[[123 139]
 [144 106]
 [123 115]]
->
[139 144]

[[131 120 110]
 [133 146 149]
 [130 105 149]
 [134 112 140]
 [122 145 103]]
->
[110 146 130]

[[111 137 110 119]
 [108 143 112 111]
 [125 132 140 101]
 [124 138 150 105]]
->
[119 112 132 124]

[[143 138 134 144 114]
 [130 128 129 127 124]
 [112 126 122 125 150]
 [123 133 127 136 139]
 [105 122 119 118 156]]
->
[114 127 122 133 105]

[[139 142 137 122]
 [118 116 133 119]
 [134 136 125 137]
 [112 112 135 138]
 [118 121 136 155]]
->
[122 133 136 112]

[[149 108 149 135 123]
 [123 143 151 129 129]]
->
[123 129]
---
[[124 107 151 110 110 119 150 132]
 [132 118 148 104 120 121 139 123]
 [137 153 109 151 139 134 111 121]]
->
[[150 132 124 107 151 110 110 119]
 [139 123 132 118 148 104 120 121]
 [111 121 137 153 109 151 139 134]]

[[103 135 102 110 102 153 120 124 143]
 [137 131 144 151 137 111 114 102 154]
 [108 152 115 143 110  99 148 153 145]
 [108 155 144 153 113 107 140 151 114]
 [106 149 123 144 133  99 129 154 145]]
->
[[124 143 103 135 102 110 102 153 120]
 [102 154 137 131 144 151 137 111 114]
 [153 145 108 152 115 143 110  99 148]
 [151 114 108 155 144 153 113 107 140]
 [154 145 106 149 123 144 133  99 129]]

[[121 131 106 138 144]
 [115 112 111 139 134]
 [131 101 135 121 122]
 [111 126 114 147 135]
 [110 131 113 144 119]]
->
[[138 144 121 131 106]
 [139 134 115 112 111]
 [121 122 131 101 135]
 [147 135 111 126 114]
 [144 119 110 131 113]]

[[143 143 124 121 137 149]
 [109 110 134 136 117 103]
 [113 124 142 107 128 155]
 [145 144 124 119 138 152]
 [114 122 139 114 126 144]
 [117 124 138 115 127 143]
 [108 119 143 110 125 147]
 [110 111 133 135 118 105]
 [142 141 123 124 136 144]
 [139 132 119 140 129 114]
 [109 111 134 134 118 106]
 [106 109 136 133 117 107]]
->
[[137 149 143 143 124 121]
 [117 103 109 110 134 136]
 [128 155 113 124 142 107]
 [138 152 145 144 124 119]
 [126 144 114 122 139 114]
 [127 143 117 124 138 115]
 [125 147 108 119 143 110]
 [118 105 110 111 133 135]
 [136 144 142 141 123 124]
 [129 114 139 132 119 140]
 [118 106 109 111 134 134]
 [117 107 106 109 136 133]]

[[133 129 153]
 [132 127 127]
 [136 128 121]]
->
[[129 153 133]
 [127 127 132]
 [128 121 136]]

[[150 148 109]
 [110 106 144]
 [151 151 110]
 [147 150 105]
 [137 114 141]
 [106 105 149]]
->
[[148 109 150]
 [106 144 110]
 [151 110 151]
 [150 105 147]
 [114 141 137]
 [105 149 106]]
---
[[105 145 102 146 100 106 107 146 108 118]
 [114 149 107 151 102 148 118 141 105 115]]
->
[[145 102 146 100 106 107 146 108 118 105]
 [149 107 151 102 148 118 141 105 115 114]]

[[121 123 122 123 144 127 127 115 121]
 [122 120 119 120 145 130 129 114 118]
 [119 133 132 132 123 124 124 116 129]
 [123 155 154 154 121 116 116 124 153]
 [122 118 118 118 131 130 130 122 117]
 [104 130 128 127 110 148 148 105 125]]
->
[[123 122 123 144 127 127 115 121 121]
 [120 119 120 145 130 129 114 118 122]
 [133 132 132 123 124 124 116 129 119]
 [155 154 154 121 116 116 124 153 123]
 [118 118 118 131 130 130 122 117 122]
 [130 128 127 110 148 148 105 125 104]]

[[131 127 113 103 154 138 126 141 152 133 121]
 [111 109 154 152 116 105 116 144 130 116 100]
 [147 115 119 145 146 135 154 133 110 103 101]
 [133 151 131 150 148 105 129 153 134 151 154]
 [156 127 111 132 110 120 102 104 135 155 143]
 [151 148 106 150 137 118 120 117 127 122 110]
 [110 129 154 146 134 143 124 123 127 148 139]
 [137 115 147 133 151 106 120 136 148 118 100]]
->
[[127 113 103 154 138 126 141 152 133 121 131]
 [109 154 152 116 105 116 144 130 116 100 111]
 [115 119 145 146 135 154 133 110 103 101 147]
 [151 131 150 148 105 129 153 134 151 154 133]
 [127 111 132 110 120 102 104 135 155 143 156]
 [148 106 150 137 118 120 117 127 122 110 151]
 [129 154 146 134 143 124 123 127 148 139 110]
 [115 147 133 151 106 120 136 148 118 100 137]]

[[137 134 130]
 [123 102 136]
 [139 127 131]
 [144 110 122]
 [130 148 114]
 [116 131 126]
 [138 129 131]
 [119 147 134]
 [131 147 112]
 [118 119 127]
 [118 145 136]]
->
[[134 130 137]
 [102 136 123]
 [127 131 139]
 [110 122 144]
 [148 114 130]
 [131 126 116]
 [129 131 138]
 [147 134 119]
 [147 112 131]
 [119 127 118]
 [145 136 118]]

[[121 150 140 104]
 [143 141 117 129]
 [121 153 131 103]
 [116 139 112 153]
 [115 124 104 154]
 [103 105 119 130]
 [144 107 111 105]
 [135 124 126 120]
 [145 137 145 107]
 [102 120 117 103]]
->
[[150 140 104 121]
 [141 117 129 143]
 [153 131 103 121]
 [139 112 153 116]
 [124 104 154 115]
 [105 119 130 103]
 [107 111 105 144]
 [124 126 120 135]
 [137 145 107 145]
 [120 117 103 102]]

[[139 143 151]
 [121 113 134]
 [109 157 136]
 [ 99 126 109]
 [131 155 136]
 [139 107 136]
 [102 152 143]
 [104 113 105]
 [151 148 128]]
->
[[143 151 139]
 [113 134 121]
 [157 136 109]
 [126 109  99]
 [155 136 131]
 [107 136 139]
 [152 143 102]
 [113 105 104]
 [148 128 151]]
